Each named turn below is shown by a few rows before and after it. Which turns, in which order, take the first row of each later pair to the second? The first pair is answered.
K134:
[ 0.12 -0.66 -0.21  0.33  1.11 -0.07 -0.59  1.17  0.57] => [ 0.61 -0.19 -0.53  0.10  0.59 -0.76 -0.62  1.11  0.91]
[-1.86 -1.93  1.75  1.17  0.62 -0.17  0.89  0.81  0.42] => [-1.02 -0.93  1.10  1.34 -0.18 -2.36  0.56  0.66  1.61]
[ 0.58 -0.04 -0.35  0.18  0.67 -3.09 -0.27 -0.44  0.17] => [ 1.80  0.67 -0.55 -1.58 -0.36 -1.78  0.86 -0.65 -0.18]
[ 0.17 -1.47 -1.82  0.24  0.43  0.42  0.19 -0.32 -0.62] => [ 0.07 -1.44 -1.95  0.61  0.42 -0.12  0.00 -0.27 -0.36]
K782:
[-1.61 -1.87  0.97  1.37  1.25 -3.43 -0.05 -0.02  0.98] => [ 0.07 -0.41  0.28 -0.04 -0.63 -4.33  0.71 -0.27  1.86]
[ 0.46 -0.35 -0.44 -0.30 -1.53  0.36  0.23  0.96  0.79] => [ 0.33 -0.72 -0.11 -0.63 -1.14  1.18  0.50  0.90  0.14]
[ 1.39  0.65 -1.08 -1.07  0.96 -0.17  0.60  0.20 -1.38] => [ 0.62 -0.01 -0.71 -0.40  1.86  0.23  0.32  0.45 -1.84]
K891:
[-1.32  0.02  0.13  2.67 -0.26 -2.17 -1.06  0.76  1.41] => [ 0.06 -0.58  0.13  1.95  2.16 -2.89 -0.55 -0.18 -0.18]
[ 1.60  1.38 -1.06 -0.72 -1.70  0.63 -0.56  0.03  0.84] => [ 2.13  1.36 -1.47 -0.58 -0.42  0.27 -1.03 -0.37  0.36]
[-2.17 -0.73  1.57  0.94  0.75 -1.24  0.33  0.13  0.31] => [-2.07 -0.55  1.40  1.15  0.87 -1.27  0.06  0.15  0.37]
K82:
[ 0.40 -0.31 -0.40  0.55  0.55 -0.89 -0.02 -0.20  0.14] => [ 0.70 -0.07 -0.25 -0.40 -0.54 -0.35  0.84 -0.16  0.21]
[-0.34  1.73 -1.64 -1.29 -1.61 -2.32  1.88  0.13  0.89] => [-2.30  1.59 -1.62  0.54 -1.97 -1.23  0.34  0.92  1.62]
[ 1.02 -0.99  0.46  0.30  0.15 -1.74  0.69  0.03 -0.22] => [ 0.54 -0.63  0.62 -0.31 -1.67 -0.40  1.17  0.61  0.28]
K633:
[-1.71  0.55 -0.21  1.25 -0.67  1.49 -1.30  0.11  1.16] => [-1.86  0.47  0.17  0.89 -1.22  1.58 -0.74  0.23  1.23]
[-1.38  0.21 -0.13  1.87  0.26 -0.16 -1.45  0.78  0.42] => [-1.97 -0.27  0.77  1.09 -0.93 -0.04 -0.14  1.19  0.54]
[-0.20  3.06 -1.40  1.04  1.63 -1.88 -2.18 -0.83 -0.15] => [-2.97  0.79  0.68  1.93  2.28 -1.82 -1.29  0.04 -0.60]
Then:
Between the rows of a pair lie two turns.
[ 0.64 -1.01 -0.33 -0.98 -1.68 -0.02  0.60 -0.43  0.96] => [ 0.36 -0.62 -1.06  0.65 -0.70 -0.69 -1.25 -0.46  1.39] | K891, K82
[ 1.28 -0.06 -0.65  0.51 -0.74 -2.41  0.04  0.09  1.72] => [ 0.99  0.08 -0.22 -0.48 -2.35 -0.76  0.93  0.46  1.83] | K891, K82
[ 0.47 -0.37  0.28 -1.40  1.39  1.62  0.57 -1.64 -2.83] => [ 0.41 -0.58  0.73 -2.22  0.48  0.90  1.56 -1.55 -2.50] | K134, K82
[ 3.42  1.43 -1.64 -0.98  1.08  2.68 -1.54 -0.50 -0.29] => [-0.13 -1.49  0.68  0.74  3.05  3.44 -1.30  0.46 -1.34] | K782, K633
[ 0.85 -0.62  0.33 -0.11  0.89  0.61 -0.12 -0.37 -1.12] => [-0.62 -0.90  0.70  0.64  0.09  1.12 -0.29  0.35 -0.54] | K891, K82
[-0.58 -2.13  0.89 -1.01  1.19 -1.48  0.39  0.42 -1.10] => [-1.76 -0.72  0.34 -0.35 -2.05 -0.02 -0.67  1.54  0.90] | K82, K891
[ 3.27  1.79 -1.54 -1.44  0.70  0.85 -0.16 -1.35 -0.49] => [ 1.66  1.87 -0.70 -1.82 -2.57  1.88  0.91 -0.09  0.85] | K891, K891
[ 0.36  0.13  0.19  0.48  0.92  0.61 -0.56 -0.12 -0.47] => [-0.25 -0.21  0.63  0.75  0.90  0.19 -0.32  0.06 -0.29] | K891, K782
[-1.83 -0.24  0.23  0.74 -1.04 -0.07 -0.03  1.35  1.09] => [-0.63  0.30  0.10 -0.87 -1.98  0.44  1.06  1.04  0.93] | K782, K782
[-2.94 -1.70  2.35  1.38 -0.31 -0.50  0.68  1.26  0.38] => [-0.04 -1.06  1.94 -1.36 -0.87 -2.46  2.76  0.22  0.03] | K82, K633
[-1.64  2.05 -1.03  0.96 -2.58 -1.04 -0.59  0.11  1.72] => [ 1.59  2.50 -1.75 -1.27 -0.94 -1.66  0.56 -1.42  0.12] | K891, K82
[ 0.23 -0.92  0.04  0.37  0.33 -0.30 -1.19 -1.48 -0.03] => [-0.07 -1.35  0.66  0.11  0.37 -0.44 -0.64 -1.35 -0.28] | K891, K782
[ 1.03 -0.32 -0.49 -1.21  1.77  0.58 -0.23 -0.74 -1.13] => [-0.76 -1.54  0.80 -0.69  1.73  0.13  0.44 -0.04 -1.05] | K134, K633
[ 1.16  0.35 -0.49 -0.96 -0.79 -0.89  0.97 -0.38  0.35] => [-0.63  0.28 -0.26  0.13 -1.59  1.16  0.07  0.53  0.82] | K82, K134
[ 0.62  0.34 -0.72 -0.40  0.77  1.67 -1.07 -0.30 -0.14] => [-0.65 -0.13 -0.48  0.96  0.90  0.46 -1.75  0.13  0.53] | K633, K782
[ 1.26  0.29 -0.73 -0.63  0.31  1.12 -0.89 -0.95 -0.02] => [ 1.02  0.09 -0.50 -0.74  0.19  1.49 -0.65 -0.90 -0.16] | K82, K891
[-0.44 -0.11  0.02  0.48 -0.72  1.93 -0.62 -0.32 -0.04] => [-0.31  0.32 -0.40  0.90 -1.12  1.01 -1.02 -0.25  0.70] | K782, K782
[ 0.33 -1.06  0.93 -2.24 -0.67  0.79  1.92  0.52 -0.69] => [ 1.39  0.87 -0.72 -1.95 -2.04  1.08  0.48  0.41  0.42] | K633, K891
[-0.13  0.83 -1.14 -1.14 -1.34 -1.02 -0.12  0.36 -0.04] => [ 0.58  0.89 -1.51 -1.37 -0.38 -0.48 -0.35 -0.09 -0.67] | K633, K782
[-0.96 -0.19  0.16  1.37 -0.23 -1.41 -0.78  0.25  1.29] => [ 0.92  0.26 -0.31  0.16  0.24 -2.29 -0.14 -0.58  0.73] | K891, K782
[-0.88  0.85 -2.14  0.81  0.31  1.05 -2.77 -0.08 -0.50] => [ 1.21  1.31 -2.55 -0.80  0.56 -0.85 -1.67 -0.93 -0.81] | K134, K82
[-0.24  0.96 -0.87 -0.24 -2.18  2.10 -0.92  1.01  1.17] => [ 0.38  1.28 -1.54 -0.11 -1.27  2.23 -1.65  0.58  0.75] | K633, K782
[ 0.85  0.59 -0.28  0.32 -0.86  0.34 -0.44 -0.30  0.48] => [ 1.15  0.42 -0.32  0.39 -0.12 -0.27 -0.44 -0.53  0.29] | K82, K82
[-1.29 -0.70 -0.42 -1.27  1.42  0.73  0.20 -1.46 -0.98] => [-0.88 -0.09 -0.67 -2.06  0.22  1.37  0.61 -1.32 -0.62] | K82, K633
[-1.52 -1.76  1.49  1.58  0.83 -1.43 -0.31  0.53 -0.31] => [-0.21 -0.57  0.74  0.85 -0.56 -3.22  0.07  0.28  0.77] | K891, K134
[-0.03  0.30  0.50  0.45 -1.87  1.03  0.44  0.45 -0.39] => [-0.20 -0.51  0.46  1.65  0.84 -0.33 -0.57 -0.04 -1.10] | K134, K82
[-0.50 -1.38  0.58  0.38  2.86 -0.91 -0.53 -0.35 -1.44] => [ 0.11 -1.29  1.13 -1.32  0.88 -2.48  1.53 -0.21 -0.73] | K134, K891
[-0.56 -0.15  0.69 -0.62 -1.71 -1.14 -0.58  0.29  0.13] => [-1.25 -0.49  0.58  0.39 -0.80 -0.60 -1.60  0.38 -0.16] | K134, K82
[-0.73 -0.14  0.34  1.32  1.26  1.13 -0.69 -0.54  0.40] => [ 0.45  0.31  0.57 -0.82 -0.39  1.59  1.18 -0.65  0.31] | K82, K82
[-0.80 -1.28 -0.32  0.87  1.88 -0.33 -0.52  0.06 -0.17] => [ 1.38  0.44 -1.30 -0.80 -0.17 -1.44  0.30 -0.40  0.80] | K134, K134
[-2.15 -0.86  1.34  1.59 -0.76 -0.52  0.07  0.97 -0.03] => [-0.44 -0.06  0.54  1.16 -0.49 -3.02  0.16  0.23  0.33] | K134, K82
[ 1.57  0.59 -0.94  0.24  1.73 -1.09 -0.38 -1.38 -0.32] => [-0.82  0.88 -0.59  1.24 -1.03  1.67 -1.05  0.06  1.09] | K82, K82
[-1.02  1.04 -0.83  1.71 -0.93  0.90 -1.86  0.65  1.12] => [-0.28  1.36 -1.24  1.70 -0.39  0.79 -2.16  0.26  0.90] | K782, K633
[ 1.68 -0.02 -0.36  0.20  0.32 -2.56  0.11 -0.68  0.10] => [ 0.63 -0.07  0.48 -0.42 -1.97 -1.87  1.17  0.16  0.92] | K891, K891
[-0.46 -0.43  0.91  0.03  1.18 -1.65 -0.20  0.16 -0.50] => [-0.90 -0.48  1.52 -0.65 -0.34 -0.95  0.68  0.63 -0.24] | K891, K82
[-1.27 -0.24 -0.03 -0.99 -0.41  2.12  0.19  0.36  0.06] => [-0.70 -0.76 -0.26  0.06  2.28 -0.50 -0.62 -0.40 -0.50] | K782, K82
[-2.80 -0.92  0.75 -0.20 -0.76  3.43  0.00  1.20 -0.02] => [-1.90 -0.41 -0.86  2.19  2.25  0.62 -2.81  0.33  0.15] | K782, K891
[-1.44 -0.40  1.08  0.71  4.91 -0.44  0.15 -0.45 -1.37] => [-0.68 -0.39  1.62 -0.54  3.62 -2.88  1.94 -0.57 -0.82] | K782, K891
[ 0.64  0.46 -0.75  0.79 -0.69 -3.26  0.26  1.09  1.43] => [ 1.24  0.84 -1.24  0.74 -0.53 -3.03  0.01  0.77  1.37] | K82, K891
[-1.12  0.45  0.16  0.35 -1.36  1.28 -0.15  0.30  0.83] => [-0.78  0.68 -0.16  0.39 -1.10  1.71 -0.55  0.16  0.64] | K633, K134
[ 0.02  0.35  0.57 -0.42 -1.18 -0.65  0.38  1.10  1.32] => [-0.94 -0.18  0.50  1.02  0.29  0.09 -0.82  1.30  0.92] | K134, K82
[ 1.05  1.14 -0.78 -1.05 -1.13  0.24 -0.84  0.06  1.38] => [ 1.33  0.59 -0.60 -1.45  0.28  1.62 -0.71 -0.40  0.06] | K891, K134
[-1.96 -1.07  0.83  0.43  0.75  0.13 -0.28  0.10 -0.77] => [-1.72  0.35 -0.02  0.49 -1.49  0.14 -0.84  0.41  0.73] | K633, K891
[-1.22  0.79 -0.43  0.83 -3.47 -0.61 -0.73  0.80  1.72] => [-1.55  0.04 -0.87  2.76  0.08 -1.03 -2.62  0.22  0.60] | K134, K82
[-1.39  1.82 -1.99  0.55 -3.26  0.71 -1.29  0.42  2.58] => [-3.29 -1.22 -0.24  2.60  1.16 -2.25 -1.29  0.23  1.11] | K82, K633
[-1.39  0.96 -0.30  0.16 -1.81 -0.28  0.04  0.76  0.37] => [-0.47 -0.01 -0.26  0.37  1.35 -1.90 -0.01 -0.13 -1.05] | K82, K891
[-0.13  0.79  0.94  1.47 -2.28  1.35 -0.72  1.73  0.51] => [ 0.35  1.08  0.53  1.33 -2.02  1.90 -0.99  1.51  0.35] | K633, K134
[ 1.31  0.34  0.52 -0.62  0.70  0.87  0.64 -0.42 -0.81] => [-0.51  0.16  0.76  0.96  0.18  1.71 -0.57  0.33 -0.04] | K82, K782
[-1.36 -0.44  2.16 -0.01 -1.25  0.24 -0.07  0.89  0.42] => [-1.28  0.11  1.61  0.73 -1.48 -0.02 -0.96  0.90  0.93] | K891, K633
[-1.70 -1.16  0.75  2.03  1.13 -0.24 -1.19  0.41  0.59] => [-1.62 -0.88  1.37  0.33 -1.69 -0.61  0.75  0.85  1.50] | K633, K782
[ 0.85  0.15 -1.04  0.31  2.13  1.67 -0.88 -0.46 -1.33] => [ 0.20 -1.13  0.45 -0.75  1.84  1.41  1.06 -0.26 -1.85] | K633, K82
